Each row is where one point has got to under a steady rotation. How many steps took it there?
The counts run from 0 to 418.
[-56  36  27  34  11  38   9 -61  -1  27 -14 -23  12   0  25   0   0  23
  17  25 -51  36 -11  17  17  27   6 -37 -11 -19  18   4  90  16  27  18
 -18]	226
[ 26 -16  36 -32 -65 -32   7   3 -54 -14  -9  39  -3  23 -56 -21  15  -7
   6  59  28  32  16  13  27  30 -24  17  -9 -28 -17  -2  27 -18 -26   9
 -44]	3
[-45   5 -20  -9  13 -28  27 -21 -27  33  -6 -12   4  13 -36  23   4  -6
   6  38 -24  58 -29 -16  60 -11   1  22 -53  -4  11 -45 -10  10 -11 -29
  30]	0
[  0 -42  48 -12  55 -37 -51   2  -2  54   5 -13 -19  -7 -54 -20 -28 -14
   5  14  17 -53 -12  13   8  42 -24 -33  -9  -9 -33  -9  -2  -3   3  -1
  -4]	382
[-35  36   7  53 -39  12 -17 -13 -19  27  22 -40  17 -54  21 -25 -36  19
 -16 -52  49 -31 -21   6   1 -18   6 -10  46 -16 -11  -8  38  38 -22 -40
   5]	222
[  1 -41  15 -24   5  19  -5 -10  69 -11   7  92 -18  34  -4  33  38  -9
  -2  -3 -71  20  13   0 -14  -6   1 -32   2   6 -15 -39 -62  28  13  10
  27]	100
[  3  -4 -12  33  16  12   7  58   6   1  17 -24  -5   7  48  -2  -6   8
   5 -53  48 -89 -27   6   8   4  42  -7  34  -6 -32  -5  28 -12 -34  16
  15]	30
[ 38  24 -29  40   6  -1 -19  71  12  -1 -15 -42 -38  16  24 -37 -15  -5
  22 -38  21   2 -16  28  22  25  28 -15  29  17  19  -6  -5   4  -2  72
  19]	271
[ 21 -16   7 -14  45  20  42 -18 -22  27  21 -15   6 -16   7  26  -6  43
 -35   0  11   7  12 -46  42 -49   2  21 -47  16 -54   9 -56  -6 -51  -9
  37]	199
[  7  51 -59 -25  35  36  22  20  25 -39 -49  28 -25  16   0  15 -22  43
 -43 -15 -41   1 -18 -10  -5  29  25   6 -38   9  -2 -36  22  15  -7  26
   3]	118
[-39 -23  28 -66   2 -62 -25   9   0  -1  12 -13 -18 -18   1 -24  -2  24
 -21 -26  41 -11 -37  42 -22  45 -14  15   2  -6   5  21 -19  45 -37 -20
 -45]	296
[ 37  11 -18 -43 -51  -9  44  43   8 -69 -29  23 -37  -4  12  -6  -5  22
 -60 -21  17   8  42 -32 -14   2  -8  -5  -7 -16  -2 -30 -30  -8 -37  31
 -25]	354
[ 22  11 -13   9   5 -32 -39   5 -22 -38 -18   3 -19  49   7  -4  26 -11
   4   9   8  48 -66  56  19  42  -2  25   8  -5  47  20 -52  21 -16  21
  22]	11
[-65  19  15 -48  26  -4  -3  -3  26  -1 -11   0  27  -7  -4 -15  11  42
 -16  40 -21  49 -20  31 -44  44 -16  -8 -40 -27   3  49  12  25 -14  34
 -34]	294
[-28  31  30 -39 -40  23   3   2 -25  -8   0  40  29  46  12  19   3  -9
  18  88  -6  59  -2  25 -12   4   6  27   9 -20   2  22 -12   2 -34   2
 -32]	244
[ -5  10 -69  24  12  -7  15  51  -5  -7   7 -47  -7  43 -20 -23 -47 -38
  17  -2  43  16 -13  18   5 -25  11 -26  -2   1  34  -8  -3 -16  36 -41
  33]	322
[-48  23 -37  19 -12 -23  28  -8 -12  27  15 -18  21  14 -17 -29  11 -22
  44  17 -26  26 -47  12  44   6  34  -9  20  -8   7   3  43 -46  27   0
  37]	85
[ 49 -18  21 -23  24   7  50  16 -38 -30 -10 -23  -3 -24   5 -39 -32  51
 -21 -46  32  -8 -30  18 -25   0   2   2 -21  16 -24  12 -62  11 -71 -14
   0]	205
[-35 -16   5   2   2  14  -7   3  41  45  40 -68  -4  20  34  21 -25  10
  15  15 -43 -10  51 -34  -4 -21  -8   9  12  16 -20  37 -23 -19   4  55
   4]	40
[ 16 -62   4  41 -19  27 -29  48 -26  10  -5  32 -17  14 -25 -14  38 -16
  24  -5 -11  48  22  62  22  15  -9 -39  34  10  -9  34  11  40   8  56
 -23]	338
[ 12  -2 -35  -9 -37  -1  32 -19  -2 -46   4  41  14   9  51 -22  29 -35
 -28 -44  20  -4 -27 -24  18 -22  49  28  28  40  30  19 -21 -37  -9 -31
  42]	19
[  1  -3   1  22 -38 -15  37  39  12  -7  23 -24 -10  -1  44   7 -15 -25
  17 -30  31 -67  41 -24  11 -29  23  19  24  25 -12 -87 -13  23 -31 -37
   2]	415
[  9 -11  15   7   5   0  47  -6  -5  24  19 -39  49  38  -5   0 -20 -26
  65  24  -3 -50  19  -2 -23  -5   0 -32   8  19  -8 -12  -7 -45   3 -51
 -10]	324
[-18  -5  20 -57  15  -6  16 -15   8  44  20  37  -5 -39 -25   2   9  49
 -10 -29 -17 -58  -3 -13  -6 -11 -10 -33 -31 -36 -63 -53  -8  29 -40 -39
   6]	291
[-41   5   8 -25  32  -9  -6  30 -24  48  41 -14  -3 -47   3   8  19  43
  -6 -26  35 -32 -23  11 -11 -18  -8  14 -13 -49 -59   9  -9  51 -50 -11
  19]	290
[-12 -44 -26  18  12  30  10  -3  -1   9 -10   5   6  28  20  47  48   4
 -53   5 -56  33  46 -28 -33 -54  -7  21 -27  20  -7  15 -21  29  -3   8
  12]	107
[ 34  32  23  35  26   8  12  29  -7   2  17 -65 -20  11  47  19  41  55
  -1   6  -6 -42 -11  15 -21  27 -30  51  17 -23   3   3 -19  28 -53  43
  -7]	357
[-51 -24  38 -15  17 -38  30 -22  19   6  28   2  43 -23 -43 -13  -8 -21
 -11 -10  26  -4 -14 -61  22 -10  13  -1 -10   1 -35 -27 -42  12   1 -57
  14]	149
[  9 -46  16  27 -31  -3  26  31 -35   0  -5 -13  32  44 -49  -7  23 -30
  32  30 -26  19  49   8 -15 -30   1 -65   2 -54 -54  -1  20 -42 -15  12
  11]	89
[-20  19  -1 -46  -5 -42  16 -29  -7   5 -17  42 -21 -54 -55 -36  17  -8
 -19  13 -18 -12 -11  16 -35  57 -36  45 -25 -19  32  17   1   9  47   3
  -7]	60
[-13   6  -7  18  56  49  48 -54 -17 -13 -30 -33  13  56  10  20 -36  -1
  31  23 -18   0 -13 -17  -5   6   6 -29 -42   8  13 -30  25 -11  32 -53
   2]	317
[-17  -2  20 -40 -27 -22   7  10  -3  -3 -11  78   6  27   0  -2   2 -17
  38 -13 -26  -4 -29  23  16  -1  56 -33 -17 -11 -41 -66 -19  -7 -51  -5
  26]	93
[  0 -18 -36 -24 -19  15 -31  69  62  -2  10 -18 -27  14 -32 -27 -34   5
 -26 -30 -24 -10  46 -25 -20 -31   3 -50  26  32 -34 -17 -22   4  13  17
   6]	38
[-10  -6 -34 -39  -8  48  14 -34  23  43  14  45  34  18  -2 -16 -25  21
 -21  33 -31  45  -9 -23  43 -39  22  37   0  74  -6  24 -46 -23 -18  -1
  17]	193
[-28 -14  16  41  25  -7  29 -47  -8 -16  18   7 -34  19  22  25  48  -4
  27 -31   7 -76 -30  -7  15   5   7  22  28 -14  22 -10   5  18  20 -36
  -1]	166
[-46  29 -17  27  46  17  53 -10 -22 -38 -26  22  16   6  16   7  -1 -17
   8 -43   6  26 -75  15  -5  -3  53  16   7 -15  15  -7 -13  45  19  -9
  11]	402
[-28   0  -1  -7   7  10  21 -22   0  17  22  30  19 -29  75  45  69  13
 -35   1 -23 -20 -11 -21  25  14  14  82   6   6   2  43   2 -11  -9  52
 -18]	109
[-23  33 -50   6   7  37  63  13  14   0   4 -14  42  33   8  43  29 -30
  -4  60 -41   3  26 -37 -26 -29   8 -11 -35 -11   2 -39  41 -17   2  -6
  21]	175
[ 56  10 -15 -12  14  24  -4  48  22  -8   5 -17   8   7 -15 -45  -8  47
 -24   3  37 -64  14  19 -42  40 -21  33  38   2   4  35  32 -27 -12  30
 -55]	121
[ 54 -40  33  35  19 -15   9 -35  26 -39   2  13 -17  35  -7  14  67 -33
   4  13  -1  -5  27 -37 -24   4 -26 -17  13  -9  29  22 -50 -37  40   6
  14]	15
[ 35 -49 -22  80  -3   4   7  11 -35 -12 -14 -42  16  15  38  26  39 -28
 -28  -2   0   7  27   5 -25 -12 -14   1   4 -11  26  39  21 -29  -1  27
  43]	22
[ -7  46  16   9 -51  20   4 -53  34 -35  -2  40  19 -33  25 -42 -26  -6
 -32 -20 -15 -18  36 -59 -15   0   9 -33   4 -14  30 -15  15 -23  19  -8
  17]	218
[-26 -57  13   0  12 -38  -4  20  -1  12  -7 -24  14 -24 -67 -53   9  -5
  -2   2  18  60  -7  35  -9  37 -11 -36  -8  -7  -1  45   4   7  19  26
 -13]	146
[ 27 -51  31 -15 -26  33 -15  12  -6 -16  14  81  -3  14   9 -11  28 -19
  22  -5  21  52  22  26  30  18   5 -54  20   1   1  32   7   9  28  45
 -35]	337
[  1  -6  35 -27 -56  -9 -31 -13 -61   6  32  41  -6  22  11  30  10 -21
  20  54  28   7 -25  43   4  21  -6  57  30  -7   6  15 -18   3 -34  -5
 -52]	245
[-16  -2 -34  13 -12  -9  11 -37 -25 -24  -7  35   0  12  46   1  34 -26
   1 -24 -25  -3 -68  11  24   7  30  51  25  42  59  12 -30 -21  -2 -14
  47]	18
[ 22  12 -56   2 -20   2 -43   7 -15  25 -16 -44 -36 -16  10 -26 -48  -2
 -59 -16  25  -1  23   0  11 -41 -27 -65 -31   9  25 -15  33  -9  -1 -38
  37]	372
